Rotation paths and how fast each direction turns (degrees per step):
Each turn is a multiple of 5 degrees from 10 to 175, or 0.
Each row of a path follows its step; steps can be skipped.

step 0: [ 32   1   0   4   9  25   9  10 -29  -4   2 -22 -20  18 -11   3  -5 -14
 -16   3 -10   4  -9  19 -16  19   0  11  15  -5  -9   1 -30 -13 -11  -5
  -7   2 -28   3 -24 -15  20  17   6 -17   9  20 -16 -26  10  48   5 -20]
step 1: [ -2  20   6 -16 -11  22  18 -14 -15 -45   1  -7  23 -11  -9  -4  -8   0
  18   4 -15   4   8   9   3   9  13   9  -6   4  29 -30 -27   3  -1   9
  -5 -10  -8   8   1  22   3  11  18 -17 -22 -15 -19   7  27  47  -9  -8]
step 3: [-14   8  -8  16  18  24  18  29 -27  20  -3  -5  -6  -3  -6  28  -6   0
  -8 -28 -15   3 -19  13 -17  16   0   3  23  -4  -9   8 -38  -3 -24  -4
 -20 -15 -10  -6   4  -1  12   6  11 -19  -3  21  11 -16   5  45 -18   4]
step 4: [ 30  10   0 -30  14   7  23  14  10 -24   1  -8   8   0 -11  -4   0  23
   4   2 -20   3  12  49  14  13  -2  -8   0  11  16 -30 -27   2 -13  19
  -6   0 -11   1  -5  -5   1  31  11 -26   7  -5  -1   6   8  40  -6  -5]
step 5: [  8   2  19   7 -47  25   5   4   7 -11   6  12   8  -5 -20   7  -5  -3
   2   5   2  33   3  41  17  38  15  19  18  15 -11   4   4   7  -2  13
 -15   5 -13  -3  -1  21   9 -17  13 -15 -26   1 -11  -1  34  17  -4 -11]
step 7: [  8   7  -2 -26   4   8   8  32  10   5 -22 -15   6 -11  -3  19   0   6
 -10  -9 -32  11 -25  35  22   2 -15  -7  16  37   2 -18  -4   6  -8  16
  10  12 -15 -33   6 -23  16  19  19  -5  12   1  14  -9  -2  31 -12   3]
step 8: [ 16  -2  18  -8 -32  15   7  -3   3 -16  15   6  10   7  -4   7  -1  22
   7 -39   4  20 -10  48   6  28 -19  15  10 -12 -14 -14 -15  -5  17  21
 -20  15  -1   1 -13  -5  -7 -10  16 -22  -9   2  26 -13  21  17  -4 -10]
step 10: [-24   7  -1 -26 -20  12  -6  10 -14  -8 -29  -9   5 -16  -8  38   6 -13
  -5  -7 -24  22 -30   5  23   4  15 -15  25   7  19 -18  -1  11  12   7
  11  10 -30 -13   6  -2   3 -13   9  18  10 -18  17 -20   5  29 -22  -7]
step 11: [ -7  12   0 -22 -19   5   1  42 -13 -10  14   2  12   8   0  16 -15  17
  10 -31  -4  -1  -8  25   9   2 -38  10   6  -4 -18 -28 -15  10  23  -4
  12   6 -12  -4   1 -45 -16 -14  19 -15  -2   4  14 -11  25  10   5  -5]
step 12: [ 21  13 -27  -4  -7  14  -4  12   9 -12   0 -31   9   4 -26  10 -12  21
   2 -10   7  25 -13  24 -20  25 -20   8 -13  -2  25   2   1 -32   2  -8
   1  14 -14   3 -13   6   9 -33  12 -19   8  28  -3 -25   7  20 -24   3]
step 14: [-17  24  -4 -26 -11   6   0  28 -16  -3   5  -1  -1  15  12  14 -28 -25
   8  -1 -13  -2  -2  12  21   3  -3  14  12  12   5  -4 -11  14  22  -6
  21   1 -31 -11   9 -22 -26 -28  22   0 -16   6 -33 -23  27  17  -1   1]
Speeds:
[ -4   2   0   4   5  -3  -6  -1   1   1   1  -3   3  -1  -4 -10   1   4
   9  -3   2   4  -4   2  -5   0  13  -2  11   4   6   0   0  -5  -1   1
   5   8   3   3  -1   0   4  -3   0   3  -7  -4  -2   4   7  -3   3  -4]
95
[ -1   1  -1  -2 -11  -8   6   1   4  -3  -6   0   4  -1   1  -5   1  -3
   3   0   3  -1  10   3 -10   2  -3   5  -7   2  -5   3   3  -4   0   2
  -6   0   0  -1   7  -4  -5  -2   6  -1  -1  -2   3   2  13  -4  -4  -1]
110
[ 4 11  6  2  2  4  5 -2  9  2  3 -7  8 -3 -3  5  1 -2  2 11  7  0 -3 -1
 -3 -7  2 -4  1  0  2  1 -5 -3  0  0  5 -2  1 -7 -1  3 -6  2  3  0  8 -8
  8  1  0  2 -1 -1]
125
[ -1  -3   5  -4  -8  -3   3  -6  -3   0   1  -1   0   3  -5   2   3  -8
   4   5  -1   0  10  -2   5   2   7  -1  -1  -1   0   1  -4   4  -1  -1
   3   2 -15   4  -5   6   0  -2  -2   0  -4 -10  -8  -4  -1  -1   5   0]
85
[ -1   1  -1  -5   3  -4   2 -12  -6   1   1   1   5   3   3   3   1   1
  -2  -6  -2  -1   3  -3  -2   4   4  -8   5  -2   3  -3   3  -3  10   9
  -3  -4   1   8   2   5  -8  -4  -6  -7   2   0   8   1   1   3  -7   3]
160
[  3  -4   5   1  -1   5   3 -11   0  -1  -2  -5   0  -5  11  -5   3  -6
   2  -6  -5  -9  -6  -4   2  -3  -4   2  -1   6  -6  -3   1  -9   4   1
  -1  10  -5  -5  -4   2   4  -1   0   1   0   2   2   0   1   1   4  -6]
40
